A =
[[-122,70,507,654,132,-143,361,-362,67],
[405,393,-227,40,-62,105,48,-290,122],
[-563,-45,308,156,-383,-795,306,-476,202],
[-364,36,13,98,-143,-203,98,-278,-31],
[-42,-281,-52,-684,-129,153,127,188,321]]
The largest entry in the first row is 654
The largest entry in the last column -> 321
Which number is the entry directly above the smallest entry?
Answer: 105
The entry just right of -563 is -45
The top-left entry is -122
Which number is the entry just left of the centre entry?
Answer: 156
Which number is the largest entry in the first column?
Answer: 405
The entry just left of 188: 127
The smallest entry in the last column is -31
The last entry of the largest entry's row -> 67
Which number is the entry in the bottom-left corner?
Answer: -42
Which number is the entry just left of -31?
Answer: -278
The entry just left of 507 -> 70
Which number is the entry just right of -45?
Answer: 308
Which number is the second entry on the diagonal from the top-right corner?
Answer: -290
The second entry from the end, reading row by row is 188
Which number is the entry directly above 105?
Answer: -143
Which number is the entry directly above -290?
Answer: -362
Which number is the smallest entry?
Answer: -795

Read these off the array that follows. Counting starts at 1.
1) Read off the top-left entry.
2) Read off the entry just left of the largest entry.
3) Read off the centre entry.
4) Read off the entry directly above -142.
5) Read off the entry just right of -43.
6) Read off the entry in row 3 and column 1.
7) Read off the entry just right of -324.
8) Read off the entry directly above -103.
[[-78, -135, -298, 263, -786, 15, -16, -124, -45],
 [106, -8, 6, -96, 49, -101, 118, -133, 279],
 [-99, 103, 203, -324, 93, 91, 87, -39, -7],
 [-41, -104, 170, -219, -612, -48, 219, -103, -287],
 [76, 34, -83, 63, -43, -133, -233, 56, -219],
 [14, 18, 116, -411, -19, 4, 17, 69, 26],
 [13, -60, -249, -275, 125, -142, 254, -180, -113]]
1) -78
2) -133
3) -612
4) 4
5) -133
6) -99
7) 93
8) -39

x =
102	247	-442	-105	300	67	45	18	514	216	-330	276	-13	340	-151
-13	108	-314	-85	156	42	-135	-20	260	78	-269	-14	-78	26	-200
101	311	-427	-53	381	105	6	64	566	261	-310	317	63	294	-170
-109	202	96	175	371	98	-164	246	181	166	164	183	371	-307	-19
259	23	62	16	-121	60	329	-44	44	46	24	113	-100	467	181
195	-66	676	317	-193	181	214	143	-350	-35	514	-168	106	-32	378
-189	103	202	170	306	56	-185	259	45	100	264	91	377	-445	39
131	-20	501	254	-96	148	137	131	-223	2	393	-98	129	-54	274
-89	216	11	139	388	117	-171	233	246	180	83	150	305	-258	-55
177	-69	503	208	-176	116	252	95	-254	-25	392	-82	56	86	341
-141	248	3	154	472	117	-217	279	293	211	104	195	388	-339	-68
102	226	-418	-83	230	74	-20	-30	437	176	-346	187	-48	280	-201
-5	323	-253	77	440	148	-189	147	453	246	-166	216	214	-60	-208
272	32	50	17	-116	74	333	-46	66	56	11	106	-108	486	178
The smallest entry -> -445
The last entry in the row that holds the smallest entry -> 39
What is the top-left entry? 102
What is the smallest entry in the last column? -208
What is the entry directly below the smallest entry? -54
What is the entry just left of 280? -48
The entry in the bottom-left corner is 272
What is the 2nd-last entry, reading row by row? 486
The entry just left of 23: 259
What is the top entry of the column that holds the largest entry? -442
What is the entry just right of the largest entry? 317
The entry directly above the largest entry is 62
What is the last entry, reading row by row? 178
The entry directly below -135: 6
What is the 3rd entry from the end, reading row by row? -108
The 1st entry on the diagonal from the top-right corner is -151
The entry just left of -201 is 280
The last entry of the largest entry's row -> 378
The entry just left of the largest entry is -66
What is the bottom entry of the column that holds the largest entry? 50
What is the entry directly above 233? 131
The entry directly below -223: 246
What is the 5th-last entry, reading row by row? 11
The entry just left of the smallest entry: 377
What is the entry just right of -171? 233
What is the 2nd largest entry? 566
What is the entry directly above -223? 45
The second entry on the main diagonal -> 108
What is the entry just right of 467? 181
The third entry on the diagonal from the top-right corner: 63

grid =
[[90 57 74 92 88 94 89 86 31 28 34 33 76 84]
 [87 31 61 32 69 86 76 34 91 79 90 36 88 24]
 [31 89 33 55 36 39 32 32 74 47 85 78 46 28]
 [68 30 65 28 32 71 28 32 83 77 76 33 84 39]
 [82 34 85 66 87 83 79 81 43 58 36 28 85 75]]
Find the smallest entry in the last column.
A: 24
The entry in the bottom-right corner is 75
The first entry in the row that holds the largest entry is 90
The smallest entry in the first row is 28
Find the entry just right of the largest entry.
A: 89
Find the largest entry in the last row.
A: 87
Find the entry in the bottom-left corner.
A: 82
The third largest entry -> 91
The second-last entry, reading row by row -> 85
Find the 5th entry in reading order.
A: 88
The fourth entry in reading order is 92
The third entry on the diagonal from the top-right corner -> 78
Find the entry just left of 30.
A: 68
The entry directly below the largest entry is 86
Find the smallest entry in the last row.
A: 28
The entry in the top-right corner: 84
Find the entry directly below 69.
A: 36
The smallest entry in the first column: 31
The 3rd entry on the main diagonal: 33
Find the entry just right of 58.
A: 36
Find the first entry of the smallest entry's row.
A: 87
The bottom entry of the column that holds the largest entry is 83
Find the entry directly below the smallest entry.
A: 28

[[ -9.889   9.422  15.715 -16.392   9.407  -7.737  10.031 -20.381  -8.838
  -17.720   8.529  18.486   9.325 -16.909 -21.922]
 [-14.935   4.892  -4.678 -15.518  -1.266  -5.694  -2.409 -11.291  11.142
   -2.525   8.843   2.373   1.130  -7.987 -20.602]
 [  9.537 -15.344 -18.147   7.047 -18.723  14.014 -18.238  17.671   8.489
   18.610 -17.658 -16.052 -19.839   8.928   8.476]
 [-17.449  13.656 -26.423 -21.042 -26.970 -13.067 -12.576 -15.045   9.671
   -8.967  11.234 -16.112 -16.738 -22.991 -18.164]]
The minimum is -26.970
What is the entry just left of 4.892?
Answer: -14.935
What is the entry just right of 8.529?
Answer: 18.486
The entry just right of -7.737 is 10.031
What is the entry just left of the largest entry?
Answer: 8.489
The largest entry -> 18.610
What is the entry just left of 18.486?
Answer: 8.529
What is the entry just left of the smallest entry?
Answer: -21.042
What is the entry just left of -15.344?
Answer: 9.537

m = [-263  756 -313 -722]
The entry just right of -313 is -722
The entry just left of 756 -> -263

Questions about the array below. Rows and columns are numbered from 1.
1) Give the maximum.
2) Give the entry at row 2, column 1.
3) Give the bottom-left entry.
4) Give the entry directly above -161.
5) Give the entry just right of the centre entry.
6) Give the entry in row 2 and column 3.
7) Give the entry just left of the centre entry.
8) Give the entry just right of -776.
[[-12,-602,-732,-304,-121,211,-262],
[-27,-665,-776,-330,-161,256,-284],
[2,1,13,0,0,2,0],
[21,-110,490,-57,-11,12,-37],
[42,-213,-410,-111,22,9,-111],
[-2,-1,-7,0,2,-3,0],
[25,-53,-188,-30,28,-17,-35],
[28,-393,-575,-201,-29,91,-187],
[-14,-16,210,-6,-27,23,6],
[-8,-598,-727,-295,-122,209,-260],
[33,-82,-243,-44,30,-18,-51]]
1) 490
2) -27
3) 33
4) -121
5) 2
6) -776
7) -7
8) -330

X =
7778  2330  4825  3256  4893  5797  3876  7046  5903  5279  4891
4613  7250  5561  6928  5010  5126  6600  5053  7908  4638  2979
4924  7703  5161  6802  5227  4498  6935  4664  8436  5153  3159
The last entry, reading row by row -> 3159
What is the entry just left of 5053?
A: 6600
What is the entry directly above the centre entry?
A: 5797
The third entry, reading row by row -> 4825
The entry in the bottom-left corner is 4924
What is the entry directly below 7908?
A: 8436
What is the top-left entry?
A: 7778
What is the second entry, reading row by row?
A: 2330
The fourth entry, reading row by row -> 3256
What is the second entry from the end, reading row by row?
A: 5153
The top-right entry is 4891
What is the smallest entry in the last column?
A: 2979
The entry directly below the centre entry: 4498
What is the second entry on the main diagonal?
A: 7250
What is the top entry of the column that holds the largest entry?
A: 5903

2785  2319  5314  3742  6291  5552
3625  2274  7446  1439  6406  8130
2346  2519  3403  5437  5430  3937
Counting starts at 1.
The entry in row 2 and column 1?
A: 3625
The entry at row 1, column 1?
A: 2785
The entry in row 1 and column 2: 2319
The entry directly above 5430 -> 6406
The entry directly below the largest entry?
A: 3937
The bottom entry of the column that holds the smallest entry: 5437
The entry at row 3, column 3 -> 3403
The entry in row 3 and column 2?
A: 2519
